In the data rows, 128 means zero.
Here are some points, one per row:
100:142:117:169:086:103:155:136:188:211:118:117:139:147:078:198:090:132:089:116:127:104:104:151:088:127:122:185:114:155:074:147
163:143:160:101:060:108:167:178:104:091:101:132:155:106:147:177:255:051:175:146:215:100:177:162:135:106:108:129:164:086:080:121
070:130:130:119:094:129:168:118:109:115:133:201:164:117:103:192:066:152:225:072:186:127:090:124:077:157:109:107:144:180:145:107
130:172:067:131:122:103:089:158:171:091:135:113:093:120:131:144:115:197:134:124:248:113:155:210:097:067:106:101:156:068:129:095
069:119:170:080:087:089:146:097:157:130:175:176:108:183:113:102:202:138:084:155:073:108:091:106:128:157:132:100:101:128:145:142
140:071:033:128:114:155:108:134:181:183:026:165:101:059:139:110:118:123:138:211:098:101:092:059:102:198:130:206:046:085:092:149
122:168:111:121:124:160:155:215:210:177:141:111:059:123:109:130:079:183:178:134:064:174:109:156:158:089:121:110:171:096:155:133
107:107:151:074:132:172:058:170:083:212:189:227:149:126:051:165:167:069:170:115:120:241:137:114:116:064:183:138:083:105:075:187
094:147:125:175:142:088:134:201:122:178:127:192:124:205:223:136:171:055:127:124:145:183:085:149:101:161:077:168:136:160:125:129
115:153:104:133:121:147:119:111:061:155:122:104:154:094:052:007:111:166:154:167:207:128:088:061:160:109:163:169:139:121:116:108
111:123:146:079:112:146:056:133:127:117:090:039:120:086:118:189:102:129:095:133:165:184:192:149:148:175:176:220:165:126:175:051
139:133:105:115:133:170:142:124:032:184:102:091:072:180:126:193:166:239:185:152:094:154:121:135:166:145:161:178:173:054:153:149
071:030:186:120:142:129:081:082:147:111:116:150:182:105:151:143:086:161:070:146:186:135:132:096:126:060:132:026:105:072:137:182
186:126:144:255:137:117:066:179:117:143:146:114:142:125:135:094:157:126:123:065:116:156:081:133:088:203:107:164:124:124:132:106
173:108:168:107:132:117:155:194:105:073:119:174:112:157:171:146:205:167:189:194:182:217:164:147:067:195:153:145:095:160:123:096
109:124:126:071:190:113:086:131:188:125:131:096:110:055:148:154:150:191:154:114:154:197:060:136:151:167:102:162:092:182:181:085
125:072:139:131:116:075:154:117:159:201:145:160:103:125:104:054:127:147:169:084:133:073:091:115:164:158:189:158:143:153:124:074
107:184:129:094:150:096:131:132:213:196:147:115:200:128:074:102:177:115:167:108:155:099:246:078:114:166:126:097:055:115:108:120
050:113:216:190:194:138:095:209:076:139:138:102:053:153:099:116:124:131:158:127:155:088:147:046:185:112:122:091:067:135:161:106
255:121:151:097:088:061:135:168:108:146:125:104:093:124:103:132:049:190:121:160:013:177:140:082:168:100:054:090:103:181:153:120
095:153:170:125:139:114:248:181:212:075:158:119:132:096:083:145:178:108:135:103:121:092:121:089:165:143:100:235:089:108:139:173
179:152:091:133:141:138:094:171:144:081:140:158:189:153:207:169:141:120:183:078:148:101:131:118:204:123:170:099:108:143:149:148
150:146:068:166:092:171:056:172:118:117:185:155:211:113:134:168:106:136:088:122:160:055:110:099:133:155:140:150:125:087:189:089
181:188:178:153:217:144:089:045:103:188:119:187:116:050:107:121:132:142:117:070:112:150:099:162:102:147:115:110:165:114:145:182
101:143:158:177:088:228:174:184:127:099:113:143:150:159:038:124:144:185:165:122:089:103:185:165:077:138:105:043:150:179:156:077
178:054:111:121:059:181:132:122:098:184:169:159:195:166:156:069:133:116:090:178:162:154:185:120:099:152:108:144:232:173:212:133
095:102:096:117:061:113:134:139:098:093:109:053:142:208:123:067:051:104:121:122:150:086:048:173:108:120:157:158:063:114:069:149
156:098:121:200:159:100:124:052:112:091:068:169:115:105:055:154:155:064:189:119:099:101:090:181:120:058:155:104:130:102:194:123
128:155:102:197:138:100:107:085:160:048:160:086:143:111:119:090:145:114:097:150:124:210:150:102:109:081:178:089:110:097:093:038
128:203:222:163:116:101:117:110:148:112:061:164:158:119:175:072:065:144:110:108:140:148:116:081:140:129:137:156:178:130:107:108
135:147:170:084:163:105:100:140:095:101:133:044:147:115:106:102:134:136:081:112:120:090:094:167:112:117:071:119:120:189:123:069
169:100:152:143:132:089:106:102:142:139:144:167:167:125:135:179:114:137:081:069:067:111:189:075:128:051:145:187:182:123:143:121
130:104:113:149:105:122:102:156:128:123:057:172:173:140:159:209:173:179:056:147:150:150:116:124:214:167:192:059:074:158:157:139
112:164:108:117:079:150:164:114:129:225:125:080:098:114:115:097:099:123:171:094:139:172:113:125:046:080:142:065:062:165:239:132
127:100:078:177:137:072:145:166:091:105:207:176:133:092:129:139:119:153:099:159:143:165:114:205:119:117:083:159:105:159:053:128
137:136:129:113:091:109:130:095:133:110:136:021:152:100:135:184:154:151:189:187:120:137:117:138:079:110:127:136:162:199:072:180
113:142:130:205:055:172:123:059:145:124:158:110:096:103:120:084:158:062:139:130:103:108:105:194:185:094:117:132:030:158:184:107
086:084:132:154:149:209:199:172:059:159:093:061:068:140:099:176:138:101:077:126:146:088:087:023:154:149:077:097:151:120:091:109
153:109:089:124:166:228:194:075:143:154:086:063:217:155:082:093:147:141:164:127:116:140:128:151:141:171:093:103:117:083:098:154
180:117:138:135:166:021:170:131:149:200:085:110:153:112:052:173:170:082:035:224:117:089:117:122:107:093:140:098:152:086:143:063
148:064:207:096:142:104:107:146:144:145:125:107:091:079:173:115:127:116:150:141:202:146:088:214:117:132:127:114:139:082:108:173
115:155:084:141:062:141:117:042:106:175:092:176:030:113:179:181:149:137:189:150:159:047:178:158:183:095:199:140:131:198:059:078
139:129:112:084:126:139:163:135:236:165:106:127:066:217:119:093:125:178:059:032:175:124:158:109:126:113:134:118:095:103:059:139
101:159:051:095:156:089:134:141:115:059:103:107:107:125:093:097:177:118:077:112:133:149:072:063:171:119:179:121:196:255:158:211
109:137:118:092:217:038:207:106:049:149:132:154:148:151:185:148:063:080:145:153:169:112:122:137:135:121:183:137:109:121:139:128
151:060:084:149:134:058:114:166:098:133:151:101:120:083:079:053:207:152:177:043:116:079:168:129:145:090:116:133:117:119:103:178
083:119:099:025:113:142:118:122:057:165:153:151:120:136:146:076:120:041:071:124:074:159:150:175:133:152:106:157:107:089:134:078
156:100:177:179:127:136:144:132:114:126:096:098:085:143:188:087:119:097:097:179:160:112:073:100:106:109:180:164:112:162:162:077
087:182:066:115:121:083:064:095:144:115:028:114:108:151:116:115:083:068:150:131:109:158:124:140:074:153:057:088:146:122:147:182
057:107:096:150:072:079:148:143:097:129:060:130:166:091:106:078:092:135:118:116:108:168:171:151:138:143:143:180:191:132:130:184
154:101:131:103:208:190:167:114:120:093:110:108:151:042:107:116:167:133:101:129:124:070:137:201:147:125:183:148:154:159:158:151
134:179:198:176:084:127:135:151:117:147:113:064:163:095:143:156:118:046:186:110:065:093:101:104:135:192:116:096:153:065:158:141
166:130:145:095:084:159:126:166:127:146:142:135:136:119:226:152:172:163:101:059:121:086:014:136:133:066:110:086:115:109:120:099
073:139:160:125:118:108:113:161:140:125:107:137:197:168:134:131:053:097:131:163:178:114:169:123:241:091:075:083:153:118:142:102
156:111:138:122:098:178:207:140:255:178:182:073:135:157:142:145:094:085:102:102:106:162:115:147:133:097:215:166:172:088:153:106
051:070:180:093:080:050:088:108:159:073:124:129:100:098:059:141:105:099:170:111:105:145:111:111:106:150:102:160:185:125:142:128
177:231:170:106:161:148:070:173:095:130:129:072:127:120:124:146:081:058:121:132:125:118:191:130:110:135:133:154:055:086:132:168
147:160:080:189:169:122:050:116:106:118:147:116:049:127:152:139:122:105:105:107:110:110:153:102:155:062:061:163:146:129:136:153
050:107:111:177:147:190:138:129:111:101:112:107:096:081:144:130:159:121:059:052:105:236:200:118:090:054:145:144:077:143:065:061
163:149:059:168:130:086:097:092:138:105:221:140:127:182:115:116:124:122:126:167:106:103:116:083:092:185:183:131:126:084:114:104
107:140:086:091:162:127:115:139:140:087:214:159:148:138:124:134:156:119:126:129:110:108:118:137:092:149:138:148:137:103:206:095
128:142:113:068:191:164:088:117:150:138:084:098:204:166:179:173:156:152:182:114:181:120:118:089:129:085:121:168:153:201:104:133
164:167:083:110:127:176:188:175:181:117:109:169:105:006:184:079:112:061:149:174:119:169:128:063:112:120:126:050:183:158:095:098
140:128:108:153:087:075:105:071:193:109:116:131:149:188:159:141:158:159:194:183:112:161:138:078:123:093:078:157:106:132:117:118
137:159:115:056:109:097:158:112:099:145:114:136:117:124:133:074:170:151:092:158:100:105:130:191:176:115:034:144:094:120:133:100
178:070:114:095:073:133:144:133:106:108:138:122:054:122:120:104:090:076:092:122:171:094:166:112:092:075:173:107:168:147:128:196
172:187:164:172:144:158:170:076:096:090:065:160:134:157:110:121:100:078:114:092:137:138:155:159:140:141:142:158:067:144:166:135
052:150:118:081:140:098:086:131:084:140:161:085:164:137:203:169:138:146:148:137:008:081:098:140:059:137:225:049:154:124:050:105
123:061:095:186:095:120:103:106:153:141:158:095:094:089:131:146:121:148:107:107:172:167:157:180:208:255:128:048:141:091:080:156
119:099:074:127:222:099:105:227:160:208:151:132:165:148:105:060:101:100:154:159:077:132:155:181:181:122:159:089:175:148:115:094
150:103:097:140:112:118:231:095:082:100:153:099:171:122:170:184:096:156:130:157:165:214:129:114:178:097:108:140:085:089:165:161
131:126:096:063:162:174:094:097:146:107:168:191:088:127:130:117:106:169:156:198:168:094:125:089:084:100:095:126:100:048:168:132
092:106:118:133:121:139:112:110:105:097:188:101:161:179:114:153:172:129:158:103:111:174:023:132:142:079:153:117:147:103:160:164
148:072:096:074:109:164:125:135:097:091:092:194:161:164:102:189:079:116:175:092:084:071:125:107:096:110:080:147:122:128:099:026
126:145:130:186:209:140:243:129:097:074:138:162:149:102:152:078:065:191:155:111:087:120:156:171:095:120:127:150:116:120:094:107
149:100:179:168:152:161:083:149:121:096:078:154:134:174:071:117:111:187:091:147:137:094:118:157:060:110:117:199:168:083:102:154
145:140:075:176:184:175:141:089:130:081:142:073:070:203:082:169:140:088:111:141:141:137:155:097:098:171:069:090:192:156:092:133
106:169:134:126:115:085:161:073:106:093:125:154:108:170:169:150:126:182:131:120:143:174:170:122:148:179:180:082:150:048:133:137
093:178:141:093:145:157:123:053:161:191:209:194:153:134:066:187:098:120:042:147:162:131:089:151:161:167:103:137:134:210:101:118
255:115:160:038:122:103:126:087:098:075:116:154:079:154:075:114:107:083:142:037:141:174:081:119:186:184:108:087:135:096:073:076
103:114:129:158:144:111:116:123:147:183:157:162:123:208:229:133:141:136:144:154:128:103:174:191:150:103:055:138:140:141:150:181
120:199:208:117:124:112:092:102:118:097:148:094:073:186:127:058:154:147:126:136:142:126:159:105:130:177:160:153:167:149:142:142
119:039:199:142:188:247:111:082:194:054:138:132:118:159:167:075:120:066:170:176:055:116:138:131:168:120:120:147:125:159:079:150
121:206:136:100:019:164:078:140:080:078:117:157:163:088:114:081:140:177:091:160:061:123:130:130:194:115:101:144:130:116:069:178
095:062:140:106:143:109:120:100:118:107:152:094:097:074:168:201:092:161:167:157:111:100:197:150:139:195:115:145:101:140:157:103
181:077:110:072:112:106:100:149:125:089:114:099:148:146:119:119:087:122:095:088:110:094:181:132:080:168:185:115:037:232:172:241
124:121:152:133:112:117:151:053:068:200:222:117:185:067:204:125:144:155:113:067:142:092:149:041:069:132:050:132:134:127:104:141
058:131:071:089:149:147:173:157:165:087:071:175:073:097:157:102:162:117:072:068:099:098:138:118:084:148:096:096:163:072:193:163
164:204:187:162:119:151:151:170:126:115:185:165:075:082:086:156:068:132:102:207:125:093:093:125:112:122:166:106:126:135:069:200
121:138:190:177:152:145:116:106:138:136:034:134:144:135:133:096:172:182:068:171:109:115:100:160:083:124:134:083:111:130:143:114
Along one direction, these points spread out more than along any other. Take the direction at right angles to it along which they spread out most. Go by this last direction. How far along it is each point below, from 0 to 99? 50 is the average, and the first point above lies past it. One standard deviation of the points above along it is 16.
150:146:068:166:092:171:056:172:118:117:185:155:211:113:134:168:106:136:088:122:160:055:110:099:133:155:140:150:125:087:189:089 60
139:129:112:084:126:139:163:135:236:165:106:127:066:217:119:093:125:178:059:032:175:124:158:109:126:113:134:118:095:103:059:139 75
137:159:115:056:109:097:158:112:099:145:114:136:117:124:133:074:170:151:092:158:100:105:130:191:176:115:034:144:094:120:133:100 60
255:115:160:038:122:103:126:087:098:075:116:154:079:154:075:114:107:083:142:037:141:174:081:119:186:184:108:087:135:096:073:076 41
119:099:074:127:222:099:105:227:160:208:151:132:165:148:105:060:101:100:154:159:077:132:155:181:181:122:159:089:175:148:115:094 86
154:101:131:103:208:190:167:114:120:093:110:108:151:042:107:116:167:133:101:129:124:070:137:201:147:125:183:148:154:159:158:151 35
125:072:139:131:116:075:154:117:159:201:145:160:103:125:104:054:127:147:169:084:133:073:091:115:164:158:189:158:143:153:124:074 78
164:167:083:110:127:176:188:175:181:117:109:169:105:006:184:079:112:061:149:174:119:169:128:063:112:120:126:050:183:158:095:098 57
148:072:096:074:109:164:125:135:097:091:092:194:161:164:102:189:079:116:175:092:084:071:125:107:096:110:080:147:122:128:099:026 56
140:071:033:128:114:155:108:134:181:183:026:165:101:059:139:110:118:123:138:211:098:101:092:059:102:198:130:206:046:085:092:149 67
122:168:111:121:124:160:155:215:210:177:141:111:059:123:109:130:079:183:178:134:064:174:109:156:158:089:121:110:171:096:155:133 70
163:149:059:168:130:086:097:092:138:105:221:140:127:182:115:116:124:122:126:167:106:103:116:083:092:185:183:131:126:084:114:104 63
093:178:141:093:145:157:123:053:161:191:209:194:153:134:066:187:098:120:042:147:162:131:089:151:161:167:103:137:134:210:101:118 79
139:133:105:115:133:170:142:124:032:184:102:091:072:180:126:193:166:239:185:152:094:154:121:135:166:145:161:178:173:054:153:149 31
